One vector is turned by the same rotation once a step. Each row is the vector after some number of steps, and that number follows the row.
The counts run from 0 to 345.
[125  71 121 157 118 126 144 164 178 160 144 116  89 117 137 160  82 156
 134 106 130 138 147  93 157  88 146 160 152 100 130  71 127 164 144 150
 154 107 104 153  88 123 129  97 114 178  91 163 163 170 102 129 151  83
 175 141 152 155 134 102 110 140 143 125 111  98 110 149 143 134 172 149
 113 141]
65
[151 132 147 133 157 177 150 151 189 142 111 110 156 166 166 144 119 159
 116  99 105 123  97  66 116  83 150 147 149 141 141 114  99 176 119 144
 128 165 100 169  83 169 130  92 108 171 122 196 141 141 151 105 132 110
 125 159 136 153 113  97 178  93 120 157 119 104 175 154 149 158 145 147
 132 145]
226
[118  96 142 107 145 135 153 177 150 160 115 132 132 147 132 169  92 146
 142 122 148 117 104  79 131  86 123 144 131 114 135  99 116 164 129 150
 140 159  92 145 117  99 112 125 116 144 101 185 123 144 127 106 122  96
 138 158 161 168 100 117 102 125 151 148 103 155 152 174 153 118 184 133
 152 121]
150
[121 119  73 111 138 121 138 154 140 127 109  87 133 129 146 112 134 170
  61 155 121 109 134  74 124 104 132 131 111 133 100 156 101 122 119 147
 151 196  48 135 146  94 144 135 144 142 150 175 149 143  97 115 175  82
  91 134 145 119 162 118 126 109 115 113 115 136 168 113 117 150 137 180
 123 108]
0
[128 149 106 151  91  86 149 121 114 106 150 134 156 117 106 144 158 106
 174 129  99 159 118 215 150 131  86 125 148  91 130 127 149 148  97 150
 145 133 114 116  98  82 120 131 127  94 113 132  95 139  86 105 120 123
 173 157 132 169  60 156 124 125 156 139 109 119 134 130 172 118 151  84
 140  98]
23
[153 115 119 120 136 115  98 102 143 143 141 125 119 155 136 166 134  98
 181 135 135 125 123 167 155 148 114  77 130 113 140 116 169 114 122 122
 143 109 126  98 149 120 120 163 165  85 123  97 132 117 137 100  87 133
 130 104 150 131  65 183  92 126 163 134 101 131  76 130 122  86 155  84
 161 132]
254
[145  94 120 135 150 127 144 177 145 175 140 127 170 165 117 150 114 115
 155 121 139 145 114 130  97  93 136 126 134 123 141  91 109 134 126 145
 103 101  96 148 133 140 128 126 136 107 116 173 129 158 142 101 109 102
 137 133 105 142  95 145 108 127 114 126 108 161 105 249 103  58 168 149
 182 132]
305
[116 161 115 155  92  98 138 113  82 117 150 190 139 108 133 144 145  96
 171 150 116 157 144 193 138 139  95 141 141  80 113 106 121 114 111 123
 144 121 148 150 116  82 102 137  96 102 104 119 114 137 117 125 125 148
 165 149 104 165 107 157 125 189 171 150 109 118 130 131 173  89 149  91
 158 101]
109
[158 182 132 153 148 108 113  90 156  90 140  91 133 161 177 120 185 104
 141 197 114 146 156 115 130 137 128  78 129 136 127 117 138  96 109 108
 145 152 130 144 132 128 116 119 118 108 151  98 146 116 142  96 141 148
  92  67 155  94 153 147 191 111 112 120 135 104 144 142 109 133 120 140
 120 141]
182
[172 110 113  99 146 135 105 124 174 153 127  76 155 182 140 145 146 127
 126 113  94 127  88 108 119  96 136  99 131 132 144 135 136 125 102 137
 158 164  82 112 172 200 162 129 164 111 146 118 138 151 148  94 114 119
 108 119 154 104  99 174 145  69 135 105 116 118 124 151  93 144 158  99
 162 142]
11
[134 168 146 119 138 103 113 103 132  99 120 156 108 140 187 104 149 150
  91 172 132 106 177  64 121 155 139 118 125 145  87 127 131  92 133  89
 152 164 131 144 124 166 102 121 105 137 136 102 152 113 131 138 145 135
 107  97 132 124 196 110 158 128 139 124 128 108 145  62 103 144  82 150
  96 156]
121
[133  99  71 121 137  56 152 110 110 137 118 138  71 108 122 126  82 158
 103 143 148 100 186 147 184 160 138 120 117 119 103 117 164 111 131 101
 148 100 141 105 151 113 129 126 137 155 114 107 131 142  71 136 161 100
 147 124 115 136 149 123  80 160 162 105 108 110  70  65 102  97 110 140
 120 131]
127
[137 103 155 140  89 115 158 179 127 152 121 115 135 105 113 142 132 165
 122 116 102 140 143 123 120 118 130 159 154 119 119  76 136 169 138 153
 116 103 139 161  90 127 140  92  74 176 112 190 147 172  84 125 152 130
 149 166  98 158 126 108 150 137 128 115  99  82 130 164 140 126 150 139
 148 127]
221
[149 131 141 115 116 114 161 178 114 174 114 136 137 122 102 119 135 149
  90  78 102 117 142 154 141 114 135 175 146 139 117 111 140 134 107 124
 118 119 153 116  81 168 150  86  82 172 112 167 112 144  79 148 148 111
 163 192  87 157  98 122 126 129 149 110 105  80 115  61 135 131 116 127
  93 128]
291
[119 167 127 123 125 143 162 166  97 129 100 129 192 115 133 114 155 177
  84 139 124 126 108  85  86 118 125 139 130 133 114 121  84 152 134 134
 124 198  88 156 106 108 123 123 114 137 163 194 112 153 109 112 154 124
 123 153 109 145 139 103 161 122 111 149 115 129 188 149 163 136 135 136
 145 107]
155
[135 111 149  74 127 163 111 145 172 155 135 133 137 149 173 176 103 149
 137 129 130 122  84  46 123  83 133 124 131 121 109 122 101 165 132 159
 169 203  83 141 148 163 124 125 104 141 115 159 156 134 154 121 119 107
 108 116 173 118 110 120 131  79 149 136 105 127 167 163 140 168 132 142
 135 129]
80
[127 158  73 122 122 100 185 173 116 129  92 137 185 114 106  94 118 162
 100 116 109 127 117 154 128  98 134 151 111 134 124 146 112 150 113 143
 104 154 100 130 126  95 130 136 156 118 137 204  81 131  95 118 152  98
 132 183 108 159  96 125 104 125 127 111 115 143 142 125 151 107 139 154
 163 101]
154
[125 141 131 134 158 141 169 181 144 132 110  91 169 151 155 112 133 196
  92 152 122 121 129  37 120 101 154 152 123 146 141 114 102 157 130 122
 122 150  99 172 112 125 114 104 124 157 150 194 133 155 110 105 177 102
 114 127 151 142 147  97 164 133 127 156 133 127 169 155 139 151 150 183
 129 141]
70
[148 153  73 124 137 104 122 107 131 112 128  90 160 142  95 107 173 127
 132 156 112 126 128 142 122 124 114  73 116 124 147 141 156 117 105 118
 143 197  75 103 138  99 133 139 202  76 157 103 108 119 130 102 159 104
 116  83 152 122  99 176 122  90 108 105 134 150 148 135 113 103 130 114
 144 119]
173
[133 147  92 108  77 101 113 110 151 110 108 123 118 119 152 133 133 153
 104 145 119 131 111 112 110 125 109  98 108 128  72 169 122 139 110 153
 167 220  85 115 173 123 147 133 139 133 137 145 140 134  82 115 144 100
 100 139 120  98 107 137 159  89 130  99 120  87 169  71 132 181 120 148
 137  77]
318
[123 165  66 137 132  75 107  93 135  93 140 157 147 142 113  88 131 134
 137 155 121 108 174 158 148 136 150  96 137 138 155 157 130 109  85  95
 119 151 121 136  96 123  86 110 177  97 124  85 135  91 124 141 191  80
 118 106 131 173 160 150 110 106 127 158 123 163 140 105 109 120 108 132
 132 129]
345
[141 159 131 118 154 123 108 122 115 125 137 123 180 168 110 127 182 103
 149 149 135 120 124 131 109 119 119  79 130 107 162 108 144 118 123 107
 132 180  88 113 105 109 118 126 161  53 144 118  74 120 153  88 140 135
 123  94 145 134  98 174 150 120 116 136 129 167 150 165 125  87 129  81
 158 138]
174
[150 152 118 151  91  79 119  85 148  96 163 148  69 121 190 159 128 124
 156 164 100 135 168 169 151 144 115 105 133 111  86 152 136 112 109 120
 158 107 162 148 141 131 118 114 104 141  88  90 182 125  78 144 122 129
 148 127 133 111 130 139 130 117 148 111 102  78  97  97 134 161 124 141
 140  95]
187
[157 134  70 129 103 109 169 160 110 165 115 115 199 132  83 119 145 142
  85 105  75 120  98 167 124 112 120 127 125 164 112 178 128 105 109 153
 124 152 107 101 145 152 181 137 155 119 142 170  96 169  86 132 128 122
 118 168  91 128  85 151 132 105 135  72 130 126 111 105 139 128 132 111
 151  84]
7
[153 117 122 178 125  95 106 110 145  90 164 123 105 132 163 156 152 116
 162 165 114 149 165 149 161 131 118 109 156  92 117  90 131 104 116 116
 144  92 158 165 156 118 126 113 112 103 109  68 160 143 118 120 109 147
 145  92 136 113 160 135 132 151 140 129 116 117  75 181 129  98 176 115
 153 135]
263
[140 149 166  79 142 134 101 131 156 144 129 107 124 164 177 171 167 114
 131 150 139 132  90  67 117 137 107  86 110 109 117 103 138 131 149 125
 174 214  91 118 136 132 123 148 121 132 149 133 126 128 144  83 103 144
  97  95 172  99  98 136 152 105 156 144 114 121 158 140 130 166 143 115
 134 134]
166
[131 114  93 115 113  75 149 154 124 159 129 145 112 104  62 103 116 151
 115 107 119 123 170 152 142 146 149 150 135 152 128 117 147 135 114 114
 102 106 102 103  89 153 126 112 154 163 121 156 108 132  75 158 187  82
 156 150  92 148 130 151 101 114 118  90  99 113 100  94  76  84  97 155
 129 119]
214
[142 150 138 120 198 145 147 137 121 134 115 145 156 163 123 125 120 126
  86 138 122  81 145 107 159 106 139 148 132 101 149  93 109 129 114  77
 142 145 153 133  82 163 101 114 121 100 123 110 100 115 173 129 156 116
 113 119 160 187 157 111 132 135 165 186 143 176 150 109 151 100 127 116
  94 168]
200
[170  92 103 111 136 130 122 133 189 162 142 110 149 165 170 168  91 110
 148 104 112 135  78 116 135  79 130 121 131 143 101 142 117 134  89 152
 138 139 111 130 193 176 153 133 137 112 118 129 165 150 132 111  98 124
 104 150 155 103  99 155 125 105 144 115 104 147  96 184 111 136 155 137
 167 122]
314
[133  89 174 122 141 134 124 186 153 176 151 145 123 130 119 154  96 143
 158  82 154 128 145 112 129 105 142 154 155 117 128  60 110 165 131 125
 118 109 113 166  81 145 114  97  92 162  90 175 147 158 140 127 145  78
 181 147 120 176 131 130 105 126 134 134 103 125 132 191 118 104 151 133
 129 156]
64
[147 183 173  90 127 132 105 125 117 132 132 130 173 151 137 132 197 103
 153 143 129 126 117 122 100 146 110  81 132 112 146 120 140 131 127 114
 137 225 115 115  87 145  99 144 102 116 140 123 101 121 142  86 111 162
 102 101 143 131 102 144 184  96 125 130 122 113 175 110 145 135 120  90
 115 119]
251
[139 146 139 138  61  84 105 126 107 112 150 163 120 102 110 147 176 107
 174 135 121 151 145 195 132 149  88 115 156  89 112 111 159 150 118 127
 169 160 128 118  84 104 118 116  89 116  96 116 122 132  94 110 101 147
 170 148 131 161  88 167 144 125 129 105  98  92 131 101 163 159 118  76
 138  85]
256
[138 108 128 101 137 151 122 181 162 172 134 154 161 156 111 139  85 142
 159  90 124 125 108 101 105  83 150 140 146 137 145 127  95 175 123 137
 117 152  93 152 112 151 101 119 159 112 106 178 119 143 155 122 142  61
 122 154 124 180 115 132  91  92 111 149 113 167 138 190 108  98 143 139
 161 147]
149
[147 136 142 128 134  91  94 104 147 147 165 179 113 154 143 160 109  83
 183 139 126 138 155 190 142 140 130  72 144  96 136 108 143 117 102 123
 123  96 152 140 121 168 110 123 115  91 103  68 121 116 149 124 103 133
 134  92 119 147 124 173 112 137 144 121 118 132  78 172 106  89 140 108
 146 147]
340
[137 213 142 111 125 109 128 111  98  97 135 208 154 130 135 110 157 114
 141 172 134 133 167 138 100 150 122 110 152 114 128 119 111 122 105  91
 123 179 121 163  93 132  51 138 105 111 120 137 107  86 133 127 155 121
 132 119 121 171 155 141 151 138 148 160 129 156 180 105 131 141  82 128
 118 127]
190
